Points on a branching shape with no loops
K945: 12 3 1 1 1 5 0 -11 1 13 -4 -7 -8 3 3 -9 -7 8 -1 -9 0 -9 16 -1 -10 -3 -2 -8 -10 15 -6 17 8
K52: -5 0 0 3 7 18 -8 -7 14 5 6 -3 -7 -1 -15 4 -2 6 5 11 14 -3 10 11 -11 -1 -2 3 -8 0 -13 20 -1
K353: 15 0 1 -8 -6 -7 6 0 -11 13 -9 -7 9 4 13 -4 -3 -4 -4 -16 -16 -9 5 -3 -5 -2 5 -18 -13 11 5 5 3
K458: 15 1 2 -8 -3 -4 7 -2 -11 14 -10 -12 3 5 17 -12 -11 8 -9 -22 -19 -8 11 -5 -5 -3 -1 -13 -17 19 1 8 8
K990: 13 0 -1 -4 -11 -11 4 4 -13 8 -8 1 14 -1 6 7 9 -17 5 -6 -12 -12 -1 -1 -7 0 15 -18 -9 -1 9 5 -5
K600: 14 0 -1 -5 -10 -10 5 2 -12 10 -8 -1 13 1 7 4 6 -14 2 -9 -13 -11 0 -1 -6 0 12 -19 -10 3 8 4 -4
K149: -8 5 -2 -8 13 1 -20 -4 -12 -1 3 -1 -22 -5 14 12 -20 -25 1 -1 -10 5 4 -12 10 3 -18 -2 10 -7 4 -19 -8
K281: -4 2 3 4 9 14 -12 -6 10 6 6 2 -19 -7 -6 2 -2 -12 6 7 7 -14 4 2 -8 -3 -10 -9 -2 -1 -7 11 -2
K95: -17 -1 2 7 3 -4 10 10 -7 -11 5 -3 16 -2 -15 -2 6 24 -5 12 8 29 -15 -1 11 8 8 20 6 -12 3 -18 2
K952: 14 2 2 -6 -2 -2 7 -4 -9 14 -10 -12 1 5 16 -13 -12 10 -8 -20 -16 -8 13 -5 -5 -3 -3 -12 -16 19 -1 9 9
K117: -19 2 0 1 9 8 -5 1 -1 -3 6 -7 6 -4 -13 0 -3 26 -5 12 16 20 -2 8 1 8 0 19 -1 -13 -12 2 4
K794: -3 2 3 4 9 16 -11 -7 12 7 6 2 -18 -6 -9 2 -2 -10 7 7 8 -15 5 3 -9 -4 -9 -8 -3 0 -7 14 -1
K46: 14 3 1 -5 -2 -1 6 -5 -8 14 -9 -11 0 5 14 -13 -11 10 -7 -19 -13 -9 14 -5 -5 -3 -3 -11 -15 18 -1 10 9
K972: -17 -1 2 7 4 -4 10 10 -7 -11 5 -4 16 -3 -15 -2 5 24 -5 13 9 30 -15 -1 11 8 8 20 6 -12 3 -18 2
K17: 22 -5 -16 -12 -4 -14 8 -14 17 -4 -2 3 1 -4 7 7 17 -6 0 -18 -2 -1 -14 11 19 -2 -6 9 15 -7 -3 3 3
K524: -9 -5 4 9 -17 -10 12 19 2 -19 -2 15 17 13 -1 -6 11 6 -2 8 3 4 -9 -1 3 0 13 11 14 0 12 -16 -5
K384: -8 -5 4 8 -22 -12 10 21 6 -23 -2 20 16 18 4 -7 12 1 -3 7 4 -5 -7 -1 -1 -3 12 10 18 3 13 -15 -4
K994: 13 -1 -2 -3 -13 -13 3 6 -15 6 -8 4 14 -2 4 10 11 -20 8 -2 -10 -13 -4 -1 -8 -1 18 -17 -8 -5 10 6 -6
K567: -8 5 1 2 10 8 -17 -4 -3 4 6 2 -20 -9 4 4 -10 -21 3 3 0 -8 3 -6 -1 -3 -15 -7 3 -3 -4 -4 -4
K404: 13 0 -1 -5 -10 -10 5 3 -13 9 -8 -1 14 0 7 4 7 -15 3 -9 -13 -11 0 -1 -6 0 13 -19 -9 2 8 4 -4
K752: -10 -5 4 10 -11 -7 14 16 -1 -16 0 8 17 7 -7 -5 9 11 -2 9 4 14 -12 -2 7 3 13 13 11 -3 10 -17 -4
K418: -7 5 2 3 10 9 -16 -4 -1 4 6 3 -20 -9 3 3 -8 -20 3 4 1 -9 3 -5 -2 -3 -14 -8 2 -3 -4 -2 -3
K16: -17 2 0 2 8 11 -6 -1 2 -2 6 -6 4 -3 -13 1 -3 22 -4 12 16 15 1 9 -1 6 -1 16 -2 -10 -12 6 2
K121: -8 -5 4 8 -24 -14 9 21 8 -24 -2 22 16 19 5 -7 12 -1 -3 7 4 -8 -7 0 -2 -4 12 9 20 5 14 -14 -4
K14: 12 3 2 1 2 6 -1 -11 1 13 -3 -7 -8 2 3 -8 -7 8 -1 -8 0 -9 16 0 -11 -3 -2 -8 -10 15 -7 18 8
K895: -8 6 -2 -7 13 1 -20 -4 -12 -1 4 -1 -22 -6 14 11 -20 -25 1 0 -9 4 4 -12 9 2 -18 -2 9 -6 3 -18 -8
K258: -8 6 0 0 11 6 -18 -4 -6 3 6 2 -21 -8 8 6 -13 -23 2 2 -3 -4 4 -8 2 -2 -16 -6 4 -4 -2 -9 -5
K474: 2 -1 1 3 8 20 -8 -11 20 8 5 -2 -14 0 -17 6 -2 -1 9 11 15 -12 14 9 -15 -5 -2 -4 -12 4 -12 25 0
K172: -18 -1 2 7 5 -3 9 10 -7 -10 5 -4 16 -3 -15 -2 5 25 -6 13 9 30 -15 0 11 8 8 20 6 -13 2 -18 2
K462: -3 1 3 4 9 16 -11 -7 13 7 6 2 -18 -6 -9 2 -2 -9 7 8 9 -15 6 4 -9 -4 -9 -8 -4 1 -8 15 -1
K712: -10 -6 4 9 -14 -9 13 17 1 -18 -1 12 17 11 -3 -6 10 8 -2 9 3 9 -10 -2 5 2 13 12 13 -1 11 -16 -4
K935: -11 -5 4 10 -9 -7 14 15 -2 -15 0 6 17 6 -8 -5 9 12 -2 10 4 17 -12 -2 8 4 12 14 10 -4 9 -17 -4
K87: 23 -10 -19 -15 -6 -16 7 -19 22 -19 0 7 0 -4 -1 13 20 -5 5 -14 1 7 -18 16 22 0 -4 12 22 -17 -5 1 5
K344: 12 -3 -4 -2 -17 -18 0 13 -18 0 -9 12 13 -3 4 18 14 -29 17 9 -7 -18 -12 -2 -14 -2 26 -16 -6 -15 16 9 -7
K731: -8 6 0 -1 11 6 -18 -4 -6 2 6 1 -21 -8 8 6 -13 -23 2 2 -3 -4 4 -8 2 -2 -16 -6 4 -4 -2 -10 -5
K928: 15 0 2 -9 -6 -7 6 0 -11 13 -9 -7 9 4 13 -5 -4 -3 -5 -17 -16 -9 6 -4 -5 -2 5 -17 -14 12 5 5 3
K217: 21 0 -8 -9 -1 -9 5 -9 7 13 -9 -5 4 -4 18 -3 8 1 0 -23 -14 -7 -1 0 8 0 -7 -2 -8 9 0 6 -1
K290: 14 1 2 -8 -3 -3 8 -3 -11 14 -10 -13 2 5 18 -13 -12 10 -9 -22 -19 -8 11 -5 -5 -3 -2 -13 -17 20 0 8 8
K970: -3 1 3 4 9 16 -11 -7 12 7 6 2 -18 -6 -9 2 -2 -10 7 7 8 -15 6 3 -9 -3 -9 -8 -3 0 -7 14 -1
K247: -13 -3 3 10 -4 -5 13 13 -4 -13 2 1 17 2 -12 -4 8 17 -3 11 5 23 -14 -1 9 6 11 16 8 -7 7 -18 -2
K654: -3 1 3 4 9 16 -11 -7 12 7 6 2 -18 -6 -9 2 -2 -10 7 7 8 -15 5 3 -9 -3 -9 -8 -3 0 -7 14 -1
K165: 12 3 2 1 2 7 -1 -11 2 13 -3 -6 -9 2 2 -7 -7 7 0 -7 1 -9 16 0 -11 -3 -2 -7 -10 15 -7 18 8
K704: 2 0 1 3 9 20 -8 -11 20 8 5 -1 -17 0 -16 6 -1 -4 10 10 14 -15 13 8 -14 -6 -3 -6 -11 4 -11 25 0
K696: 14 2 2 -7 -2 -3 7 -3 -10 14 -10 -12 1 5 16 -13 -12 10 -9 -21 -17 -8 12 -5 -5 -3 -2 -12 -17 20 0 9 9
K634: -8 5 -3 -9 13 0 -20 -4 -13 -2 3 -1 -22 -4 15 13 -21 -25 1 -2 -12 7 3 -13 12 5 -19 -1 12 -7 5 -21 -9
K848: -12 -4 4 10 -7 -6 13 14 -3 -14 1 4 17 4 -10 -4 8 14 -3 10 4 20 -13 -2 9 5 12 15 9 -5 8 -18 -3
K997: -3 1 3 4 9 16 -11 -7 12 6 6 2 -18 -6 -9 2 -2 -10 7 7 8 -15 6 3 -9 -3 -9 -8 -4 0 -7 15 -1
K338: 10 2 2 2 4 10 -3 -12 5 12 -1 -5 -10 1 -2 -5 -6 6 2 -4 4 -10 16 2 -13 -4 -1 -7 -10 14 -8 20 6
K709: 15 1 2 -9 -5 -6 7 -1 -11 13 -9 -9 6 4 15 -8 -7 1 -7 -19 -17 -9 8 -4 -5 -2 2 -16 -15 15 3 6 5
K342: -2 -1 0 3 7 19 -8 -9 17 6 6 -2 -11 0 -16 5 -2 2 7 11 14 -7 12 10 -13 -3 -2 -1 -10 2 -13 23 0
K738: -2 0 0 3 7 19 -8 -9 17 6 5 -2 -10 0 -15 5 -2 3 7 11 14 -7 12 10 -13 -3 -2 0 -10 2 -12 22 0
K114: -9 -5 4 8 -20 -11 11 20 4 -21 -2 17 17 15 1 -6 11 3 -2 8 4 0 -8 -1 1 -1 13 11 16 2 12 -15 -4
K868: 22 -6 -16 -12 -4 -14 8 -14 17 -5 -2 3 1 -4 7 7 17 -6 0 -17 -2 0 -14 12 19 -2 -6 10 15 -8 -3 3 3
K572: 23 -9 -19 -15 -5 -16 7 -18 21 -17 0 6 0 -4 0 12 19 -5 4 -14 1 6 -18 16 22 -1 -4 12 22 -16 -5 1 5
K968: -8 6 1 1 10 7 -17 -4 -4 3 6 2 -20 -9 6 5 -11 -22 3 3 -1 -6 4 -7 0 -2 -16 -7 3 -4 -3 -6 -4
K987: -11 -4 4 10 -8 -7 14 15 -3 -15 1 5 17 5 -8 -5 9 13 -2 10 4 18 -12 -2 8 4 12 14 10 -5 9 -18 -4
K874: -23 2 1 1 14 -1 4 8 -9 -9 6 -8 15 -5 -17 0 2 35 -9 14 14 35 -15 0 11 11 4 25 3 -19 -3 -17 8
K72: -4 2 3 4 9 14 -12 -6 9 6 6 2 -19 -7 -6 2 -3 -12 6 7 7 -14 4 2 -7 -3 -10 -9 -2 -1 -7 11 -2
K681: -6 4 3 4 9 12 -14 -5 4 5 6 3 -19 -9 -2 2 -5 -16 5 5 4 -12 3 -2 -5 -3 -12 -9 0 -2 -6 5 -2
K96: 14 0 1 -7 -8 -8 6 1 -12 12 -8 -4 12 2 10 0 1 -9 -2 -13 -15 -10 3 -2 -5 -1 9 -19 -11 7 6 4 -1
K397: -8 5 -3 -9 13 0 -20 -4 -13 -2 3 -1 -22 -4 15 13 -22 -25 1 -1 -12 7 3 -13 12 5 -19 -1 12 -7 5 -21 -9
K393: -8 6 -1 -3 12 4 -19 -4 -9 1 5 0 -21 -7 11 9 -16 -24 2 1 -6 0 5 -10 5 0 -17 -4 6 -5 0 -14 -6
K578: -13 -4 3 10 -4 -5 13 13 -4 -13 2 2 17 2 -11 -4 8 16 -3 11 5 22 -14 -1 9 6 11 16 8 -7 7 -18 -2
K817: 14 4 1 -3 -1 0 5 -7 -6 13 -8 -10 -2 4 11 -12 -10 10 -6 -16 -9 -9 15 -4 -6 -3 -3 -11 -13 17 -3 12 9
K496: -1 -1 0 3 7 19 -8 -10 18 6 6 -2 -12 0 -16 5 -2 1 7 11 15 -8 13 10 -13 -4 -2 -1 -10 3 -12 23 0
K592: -12 -4 3 10 -5 -6 13 13 -4 -13 2 3 17 3 -11 -4 8 16 -3 11 5 21 -13 -1 9 5 11 15 8 -6 7 -18 -3
K119: 10 2 2 2 4 11 -3 -12 7 12 0 -5 -11 1 -4 -3 -5 5 3 -2 5 -10 16 3 -14 -4 -1 -6 -10 13 -9 21 5
K905: -10 -5 4 10 -11 -7 14 16 -2 -16 0 8 17 7 -7 -5 9 11 -2 9 4 14 -12 -2 7 3 13 13 11 -3 10 -17 -4
K286: 15 0 1 -8 -7 -8 6 0 -11 13 -8 -6 10 3 12 -3 -2 -6 -4 -16 -16 -9 5 -3 -5 -2 6 -18 -13 10 5 5 2
K807: 15 0 2 -9 -6 -7 7 0 -11 13 -9 -7 8 4 14 -5 -5 -3 -5 -17 -17 -9 6 -4 -5 -2 5 -17 -14 12 4 5 3
K722: -9 -6 4 9 -16 -9 13 18 2 -19 -1 13 17 12 -2 -6 10 7 -2 8 3 6 -10 -1 4 1 13 12 14 0 11 -16 -5
K705: -24 2 1 -1 18 -1 2 8 -10 -8 6 -9 15 -5 -18 1 0 39 -11 15 16 37 -14 1 11 12 3 27 2 -21 -5 -16 10
K842: 23 -8 -18 -14 -5 -15 8 -17 20 -13 0 5 0 -4 2 10 19 -5 3 -15 0 4 -16 14 21 -1 -4 11 20 -13 -5 2 5
K116: -8 5 1 2 10 8 -17 -4 -3 4 6 2 -20 -9 4 4 -9 -21 3 4 0 -8 3 -6 -1 -3 -15 -7 2 -3 -4 -4 -4
K381: -17 2 -1 2 8 11 -6 -1 2 -2 6 -6 4 -3 -13 1 -3 22 -4 12 16 16 1 9 -1 6 0 16 -2 -10 -12 6 2
K435: -22 2 1 2 13 -2 4 8 -9 -9 6 -8 15 -5 -17 0 2 34 -9 14 14 35 -15 0 11 10 4 25 3 -18 -2 -17 8
K959: -8 -5 4 8 -24 -13 10 21 7 -23 -2 21 16 18 5 -7 12 0 -3 7 4 -7 -7 0 -1 -4 12 10 19 4 14 -14 -4
K520: 21 0 -7 -9 -2 -8 5 -8 5 13 -10 -6 4 -4 18 -4 6 3 0 -23 -15 -7 0 -1 6 0 -7 -4 -11 10 0 6 -1

Where do the paths along the strands from each line's first point split? (brackets at each fork, the group with the point earlier in the line first; the first line answered)
K418 | K520, K994, K935, K895 -> (((K520 K994) K935) K895)
K119 | K418, K381, K17, K286 -> ((K418 K381) (K17 K286))
K722 | K634, K520, K959, K994 -> ((K634 (K520 K994)) K959)
K712 | K217, K344, K121, K462 -> (((K217 K344) K462) K121)
K217 | K731, K52, K87, K96 -> (((K731 K52) K96) K87)
K681 | K217, K968, K384, K344 -> (((K217 K344) K384) K968)
K994 | K344, K121, K397, K520 -> (K344 ((K121 K397) K520))
K119 | K842, K393, K96, K52 -> ((K842 K96) (K393 K52))
